In the rows, 128 means zero.
which system made each run
R, run 1 (9 x 22)
[[161 171 126 159 137 128 142  78 147  92 100 116 125 172 126 103 136  91
  167 123 121 142]
 [111 191 133 167 128 153 143 128 162 125  69 125 116 130 111 121 105 115
  125 129 124 118]
 [ 93 158 113 153 126 135 136 143 147 172 126  77 102 124 133 139  92 140
  104 137 123 114]
 [124  98 121 126 127  96 113 131 146 164 137 101  79 128 114 117 125 157
  117 134 158 113]
 [129  78 136 116 111 115 110 133 139 139 120 162 117  99 110 133 149 142
   94 125 147 120]
 [122 104 128 116 110 132 113 124  92 125 145 133 165  98 145 132 149 144
  103 127 119 147]
 [149 111 137 126 131 117 123 124  95  96 144 114 138 112 145 121 142 143
  164 139 116 148]
 [154 122 130 142 126 129 139 121 140  93 121 151 131 144 123 139 124 113
  164 141 107 134]
 [125 166 112 145 114 133 143 106 139 114 123 138 148 153 125 134 119 116
  126 131 121 124]]
L, run 2 (9 x 22)
[[ 90 108 153 129 121 205 122 161 104 131 106 132 190  48 167 140 163 134
   35  94  92 194]
 [174 100  98 186 116 164 160 163 194 138 170 152 130 177 180 130  87 120
  110 129  24 182]
 [149 139 108 176  75  68 162 112 172 128 110 188  87 203  64 148  96 147
  135 152 124  67]
 [104 137 151 118  68  77 113 106  25 123 122 127 158  74  86 160 143 169
  131 168 164  66]
 [140 108 158 139 136 142  89 119  59 139 133  20 122  53 184 116 147 134
  146 146 102 174]
 [132 122 109 164 144 160 116  74 229 132  92  83  83 138 159 108 132  68
  102 108 122 178]
 [103 164  74 143  98 138 145  97 201  96 107 220 173 155 116 113 141 131
   91 105 164 126]
 [118 131 130 141 110 118 166 196  79  76 139 181 180 116 124 133 121 218
  158 141 106 119]
 [119  89 158 143 144 115 158 171  92 145 135  59  82 123 124 192  76 152
  169 169  81 117]]
X, run 3 (9 x 22)
[[102  88 115 133  95  93 107  68 130 150 131  70 102 112 120 151 149 134
   94 136 164 120]
 [130 110 107 132  99 126 112  56 120 119 146 110 165 123 155 124 179 108
   88 109 138 167]
 [148 100 126 146 118 138 128 112 121  74 130 138 168 115 159 111 163 137
  146 117  99 186]
 [137  90 142 150 126 139 155 140 158  71  93 164 127 126 121 157 124 129
  161 142 100 146]
 [112 152 125 156 115 120 167 127 157 105  98 155 120 166  89 156 107 141
  133 133 123 101]
 [ 98 182 122 160 111 116 135 121 127 145  96  99 118 124 110 111 122 157
  106 127 149 106]
 [110 143 120 141 115 149  96 120 142 162 115  91 117  86 156 105 128 130
   87 132 132 144]
 [148  94 100 131 121 140 108 126 166 143 163 140 125 123 170 111 127 124
  106 122 113 161]
 [149  69 114 121 122 106 137 142 136 103 157 168 132 141 129 129 140 162
  138 123 130 139]]
X, run 4 (9 x 22)
[[107 139 131  81 144 130 114 112  59 129 171 119 184 120 137 123 162 127
  120 105 160 132]
 [131 115 150 113 167 158 126 143  88 104 144  85 148 106 166 134 137 112
  166 126  98 169]
 [161 108 153 117 174 140 140 133 155 111 113 146 100 163 117 143 124  81
  161 118 109 141]
 [141 162 141 118 142 118 147 146 124 123 112 186 130 171  87 116 132 130
  127 106 144 100]
 [106 180 151 131 130 134 128 170  80 150 120 121 140 104 116 115 112 155
  122 138 127 100]
 [125 143 130 128 143 143 103 141 134 171 139  83  95 101 149 124  97 109
  135 151 115 121]
 [150 113 109 106 144 121 102 113 164 154 159 141 105 151 140 101 130 103
  128 118 149 127]
 [129 112 125  94 137 111 122 143 108 117 155 171 155 127 124 113 151 151
  128 111 151 126]
 [113 112 145 113 137 135 140 154  85 116 140 116 144 107 130 166 116 142
  147 147 108 126]]
R, run 5 (9 x 22)
[[138 101 160 172 111 129 141 102 112 116  84  85 119 117 130 138 163 128
   99 111  97 169]
 [155 132 156 179  92 110 137 120  94 124  96  99 111 126 116 131 137 152
  123 140  86 135]
 [148 145 133 165  83  94 124 115 107 125 111 125 111 115 109 138 112 146
  145 168 113  98]
 [129 143 106 136  88 109 100  96 134 132 134 136 122 107 127 126 115 126
  140 169 140 101]
 [123 136  94 131 109 130  97  98 161 125 131 135 133  98 150 105 132 125
  129 147 148 137]
 [120 114 106 144 127 143 121 123 170 112 117 128 133 109 156 115 136 143
  125 123 133 161]
 [116 101 120 153 124 131 154 130 150 104 123 115 128 137 140 141 135 156
  125 114 119 159]
 [114 107 127 150 119 111 159 112 121 107 119 111 127 145 109 152 139 151
  125 122 131 131]
 [118 128 142 135 116 114 130  95 113 122 106 111 124 125 102 150 142 120
  127 130 138 120]]
A, run 6 (9 x 22)
[[ 72 141 113  62 131 149  77 173  96 211 182 135 141  60 140 149  92 131
   81 157 159  78]
 [148 127  90 110 128 112  85 170 112 156 192 132 134  96 186  33 148 195
  121 115 154 147]
 [148  20 114 101 149 107 131 124 161  89 159 162 123 151 141 112 179 156
  124  86 152 180]
 [120 106  99 116 120 127 169  77 126  80 174 167 198 185 127 185 141  93
  133 116 116 143]
 [135 196 140 143 140 125 156  98  78  76 118  99 166 148 132 122 133 115
  198 135 118 133]
 [142 129 176 116 184 148 123 139 121 132  91  78  79 116 117 134 120  81
  170 131 126 133]
 [138 154 141 109 137 163  99 147 157 196 127 156 105 130 120 123 102  70
   78 125 113 110]
 [133 159 136 140 112 143 124 182 133 143 107 192 143 112 123  85 127 165
   87 115 120 121]
 [ 99  77 126 122 134 112 151 181 131  99 137 150 129 113 119 149 119 193
  150 137 135 123]]
L, run 7 (9 x 22)
[[ 98  55 149 127 106 121 120 102 124 137  88 124 120  98 105 151 192 148
   37  89 164 151]
 [146  77 111 138 101 150 138  98 120 101 172 137 190 139 172 155 160 114
   88 107  79 194]
 [183 128 126 185 108 108 173 106 155  81 119 144 121 196 118 128 125 122
  169 125  77 146]
 [106 166 140 142 102 107 149  93 117  95  76 143 132 127  73 177 115 117
  154 163 142  76]
 [ 99 186 132 121 115 138 106 128  62 136 135  85 161  69 148 125 117 137
  147 165 133 112]
 [131 147 133 155 150 156 107 150 148 152 102  68  90  91 163  80 119 132
  127 128 116 157]
 [103 119 101 138 124 150 123 127 212 150 104 158 106 128 126 129 118 120
   77 116 141 131]
 [118 121  94 130  96 117 139 143 132 124 166 187 167 142 132 121 130 174
  101 120 129 124]
 [145  87 149 145 118  94 156 164  89 115 143 121 114 141 117 141 126 186
  150 137 106 129]]
B, run 8 (9 x 22)
[[118 125 131 183 128 115 162 115 168 139  78  95  93 182 107  85 183 168
   45  42 155 168]
 [103  75 116 184  63 102 159 173 155 138 112 153 112 121 113 151 119 223
   55 131 108 124]
 [129 103  85 171  69  90 122 123 104 155 191  70 123 109 170 150  96 186
  133 181  94 124]
 [146 111 117 135  93  83  83  36 104 112 125  70 108  88 137 118 153 114
  169 165 167 123]
 [113 112 124  96 100 144  80  58 146 120 102 169 157  80 116 151 165  68
   88 134 167 123]
 [ 91 147 110 120 139 204 124 130 148 123 133 134 194 103 175 139 134  93
   80 106 108 176]
 [ 83 138 111 156 171 162 172 138 175  75 100  90 135 139 147 130 118 145
  164 106 129 172]
 [ 82 142  94 136 132  94 174 127 170 106 127 134 111 176  90 147 103 163
  154 127 168  89]
 [102 178 113 121 107  97 124 130  93 185 149 109 127 139 106 109 122 157
   95 128 163  78]]
B, run 9 (9 x 22)
[[119 185 151 172 166 176 198 187 138  88  90 127 139 162 126 158  77 125
  175 130  57 142]
 [138 197 118 161 146 103 166 155 158 131 118 128  77 193  97 112  65 140
  192 153 121  77]
 [159 185 130 117 123  85  96 151 113 192 130 154  76 137  91  65 110 146
  127 144 169  55]
 [156 101 170  92 142 129  69 176  95 203 138 130  87  83 130  87 140 127
   84 122 136 116]
 [178  32 151 112 153 138 109 150 139 138 155 129 102 124 160 126 151 110
  115 108  94 184]
 [174  72 110 136 122 112 150 119 148  65 158 180 155 162 142 124 149 143
  163 114 105 166]
 [121 146 118 127 104 109 148 136  85  67 140 174 184 120 119 142 126 168
  180 153 127 111]
 [102 179 150 104 139 135 126 133  67 127 131 103 147  98 116 160  97 109
  175 167 134  87]
 [133 164 159 106 167 144 117 104 122 160 107  94 102 147 112 135 125  55
  128 122 138 113]]
A, run 10 (9 x 22)
[[201 118 203 161 123 136 140 116 102 121  70 149 112 164  97 120 172  81
  103  91  75 157]
 [158 127 167 153 101 154 145 170 123 125  93 192 133 121 102 180  86 108
  126 166  48 108]
 [129 176 115 147 110 108 127 167 144 125 120 164 102 118 105 124  62 159
  188 190 122  66]
 [ 92 130 118  94 142  98  92 129 148 134 103 128  86  82 101 109 125 154
  155 152 208  81]
 [ 78 118 105  82 129 149  79 104 128 157 151 108 149  71 152 128 146 117
   89 123 177 136]
 [128 124  97 135 127 153 114 133 131 131 168 110 168 118 190  84 148 145
  100 104 112 185]
 [149  84 120 156 141 122 164 135 162  93 134 131 128 178 140 119 149 149
  134  90 108 175]
 [122 123 133 139 125 113 172  99 128  99 126 143 135 190  92 176 131 110
  133 113 117 121]
 [123 180 153 135 122 121 137 113  71 123 109 106 140 126 105 145 125 116
  150 144 122 102]]
T, run 11 (9 x 22)
[[112 203 146  92 132 113  85 132 103 193 108 133  86 105  76 127  88  96
  137 168 175  30]
 [137 145 132  77 132 174  48 139 132 217 154 147 127  63 159 107 111  60
   70 142 125 115]
 [176  89 120 107 162 174  85 171 166 131 157 158 128  94 198  56 150 117
  123 106 105 197]
 [146  85 117 108 158 108 156 180 135  53 153 192 150 149 139 101 144 195
  187 107 136 155]
 [107 145 114 117 118  76 170 152  56 101 174 130 160 155 109 153 110 198
  191 150 143  87]
 [116 169 150 117 131 102 120 117  55 180 145  41 101 120 111 159  96 115
  157 163 135  76]
 [159 132 167  91 166 156  82 104 125 186 115 103  86 124 122 128 137  29
  107 124 133 123]
 [172 139 141 116 153 184 108 145 163 136 119 199 155 140 146  82 153  73
   86  84 101 169]
 [142 138 121 159 131 150 156 201 146  86 123 194 158 126 154  87 121 193
  144 113  96 157]]
T, run 12 (9 x 22)
[[ 66  66 121 147 101 134 135  75 118 122 115  30 145  85 154 183 171 147
   63 107 138 179]
 [116  55 130 159 132 137 163  67 167  92 111  69 124 162 134 181 164  97
  104  88 113 197]
 [123 132 123 178 114 121 184  70 159  82  87 125 143 201  97 141 166 122
  101  72 123 164]
 [ 92 163 135 191  89 126 176 119 133 113  63 120 137 145  90 152 133 162
   79 113 114 123]
 [ 97 123 122 184  81 132 138 118 168 145  86 109  97 113 112 176  94 135
   95 162 104 114]
 [125 112  94 150  95 118 103  67 196 140 111 121  91 126 128 128 132 105
  103 137 148 128]
 [111 112 114 135 104 127 109  86 155 117 104 144 138 105 126 105 180 135
   77  98 167 151]
 [ 96  90 123 140 105 139 141 127 127 102 121 124 161  98 144 151 152 166
   91 115 124 166]
 [115  90 112 155 117 114 160 108 140  93 137  87 128 139 144 163 127 150
  149 134 111 155]]

runs to name
run 13 (2 x 22)
[[106 174 119 133 151 154 143 159  94 160 166  89 164 151 167  77 145 158
   80  70 119 166]
 [154 110 173 159 141 154 159 184 149 145  87 157  97 163 107 124 133 131
   80  86  81 151]]

L
run 14 (2 x 22)
[[145 123 156 152 125 108 114 124 180 166  62 137  46 143  79  91 149 127
   74 101 155 114]
 [108  85 117  94  85 139 100 111 124 128 139 202 183  83 124 160 152 122
   63 133 140 124]]

L
run 15 (2 x 22)
[[125 126 101 100 126 120 101 148 115 167 183 121 132 108 156 100 118 155
  111 133 144 121]
 [128  67 125  97 143 123 110 140 115 134 174 115 126 105 156 142 129 139
  145 140 136 141]]

X
run 16 (2 x 22)
[[ 99 149 149 160 101 131 135 121  90 144  98  86 138 104 115 146 140 143
   84 124 117 126]
 [135 110 137 158 109 120 125 148 107 158 137  83  98 103 147 134 111 157
  119 149  91 135]]

A
run 17 (2 x 22)
[[162  95 154 147 107 115 111  81  98 119 105 100 127 122 129 113 183 120
  107 108 123 162]
 [144 109 129 146 112 153 124  79 150  82 101 143 151 114 141 140 153  87
  126 125 107 168]]

L
run 18 (2 x 22)
[[ 38 172 144 112 164 168 166 189 106 145 110 124 167 127 107 145 128 165
   65  74 151 125]
 [106  96 112 159 134 148 164 188 154 184 175  88  98 149 151 176  60 150
   99 141  63 132]]

T
run 19 (2 x 22)
[[ 91 179 114 111 142 132 120 121 141 103 102 140 138 104 116 107 121 133
  163 138 181 101]
 [ 80 129 132  93 170 158 115 136 129 133 121  91 129  91 142 127 133 129
  128 119 162 137]]

A
run 20 (2 x 22)
[[126 127 158  95 139 157 102 138 136 120  83 183 128  79 100 141 132  90
  126 147 144 107]
 [102 161 102 107 133 166 112 167 146 137 146 160 156  85 154 125  89 132
  133 155 117 120]]

A
run 21 (2 x 22)
[[114 129 115 136 121  65 140  80  89 140 144  51 114 166 118 101 168 170
  117  91 183 124]
 [122 106 164 118 122 152  85 100  86 130  94  93 145  59 147 116 191 111
   77 101 140 172]]

X
run 22 (2 x 22)
[[153  98 116 147 102 115 146 198 134 123 158 201 141 140 139 106 119 206
  116 125  95 135]
 [113  72 146 144  98  92 143 169 108 133 121 125  92  99  95 186  94 187
  143 175 113  91]]

X
run 23 (2 x 22)
[[120  72 143 108 122 127 106 131 137 114 112 154 118  72 113 160 130 126
  138 157 139 116]
 [133 121  90 119 114 130 114  84 131 109 171 135 165 128 161 136 133 105
  140 142 125 144]]

T
run 24 (2 x 22)
[[ 87 162 118 141 145 118 156 139 132 181 141  55  81 156 111 178  58 121
  142 160 118  76]
 [103 194 129 121 115 117 100 107  97 206 124  91 116 124 110  89 142 123
   56 105 173  97]]

L
run 25 (2 x 22)
[[125 105 102  83 110  96 126 120 142 164 188 204 135 175  91 183  95 101
  115 150 144  63]
 [107 159 114 115 119  68 142 106  40 120 168  79 152 145 124 121 139 180
  168 131 168  97]]

X
run 26 (2 x 22)
[[155 182 139 136  98 118  70 182 101 188 116 142  94  58 132  61 100 166
  122 178 124  82]
 [137  94  85 117 104 120  94 183 156 152 189 168 114  79 160 123  73 172
  152 193 109 107]]

R
run 27 (2 x 22)
[[135 105 138 118 152 107 150 130 144  69  99 166 113 150  91 140 140 138
  179 125 156 119]
 [ 97 145 127 120 118 162 145  99 134 120 123 144 166 139 117 182 121  81
   98 123 118 125]]

R
run 28 (2 x 22)
[[146 139 202 166 133 141 142 192  45 116  72  93 128  91 118 103 154 182
  121 113  84 153]
 [147  84 153 132 129 132 154 149 147  98 116 161 104 135 109 210  75 106
  185 177  75 111]]

T
run 29 (2 x 22)
[[173 101 101 133 103  93 104 149 119 148 199 133 109 128 164  99 106 163
  158 161 109 127]
 [144  78 137 137 128  74 120 101 146 121 106 103  61 132 100 123 146 149
  147 134 169 117]]

L
run 30 (2 x 22)
[[142  56 162 152  85  82 113 182  87 135 102 138 103  69 115  92 174 238
   82 116 130 140]
 [137  20 126 127  85 108 117 142 101 140 186 112 118  89 154 204 101 149
  138 188  78 134]]

B
run 31 (2 x 22)
[[122  75 140 125 145 135 161 157 130 117 144 119 122 151 126 182 113 129
  137 128  94 141]
 [145 172 113 135 123 102 140 115 118 147 154 131 126 180 114 127 105 118
  143 136 125  94]]

A
run 32 (2 x 22)
[[115 176 172 120 156 160  99 167 109 151  73 116 108  75 111 108 118 117
  127 145 135 107]
 [138 108 135 112 171 156 123 160 177 167 132 125  73 141 131 138  97  88
  119 123 113 129]]

B
run 33 (2 x 22)
[[122 111 111 118 113  85 125  90  92 106 158 103 134 129 129 147 130 145
  171 154 156 104]
 [122 142 142 105 114 118 106  77  85 132 124 122 148 110 110 146 155  94
  120 131 154 110]]

B
run 34 (2 x 22)
[[156 203 101 190  77  78 136 164 105 188 160 112  89 162 125  87  68 188
  142 174  91  70]
 [150  73 164 126 114  59  89 120 122 127  65 124  44  91  74  97 169 180
  133 132 198  96]]

A
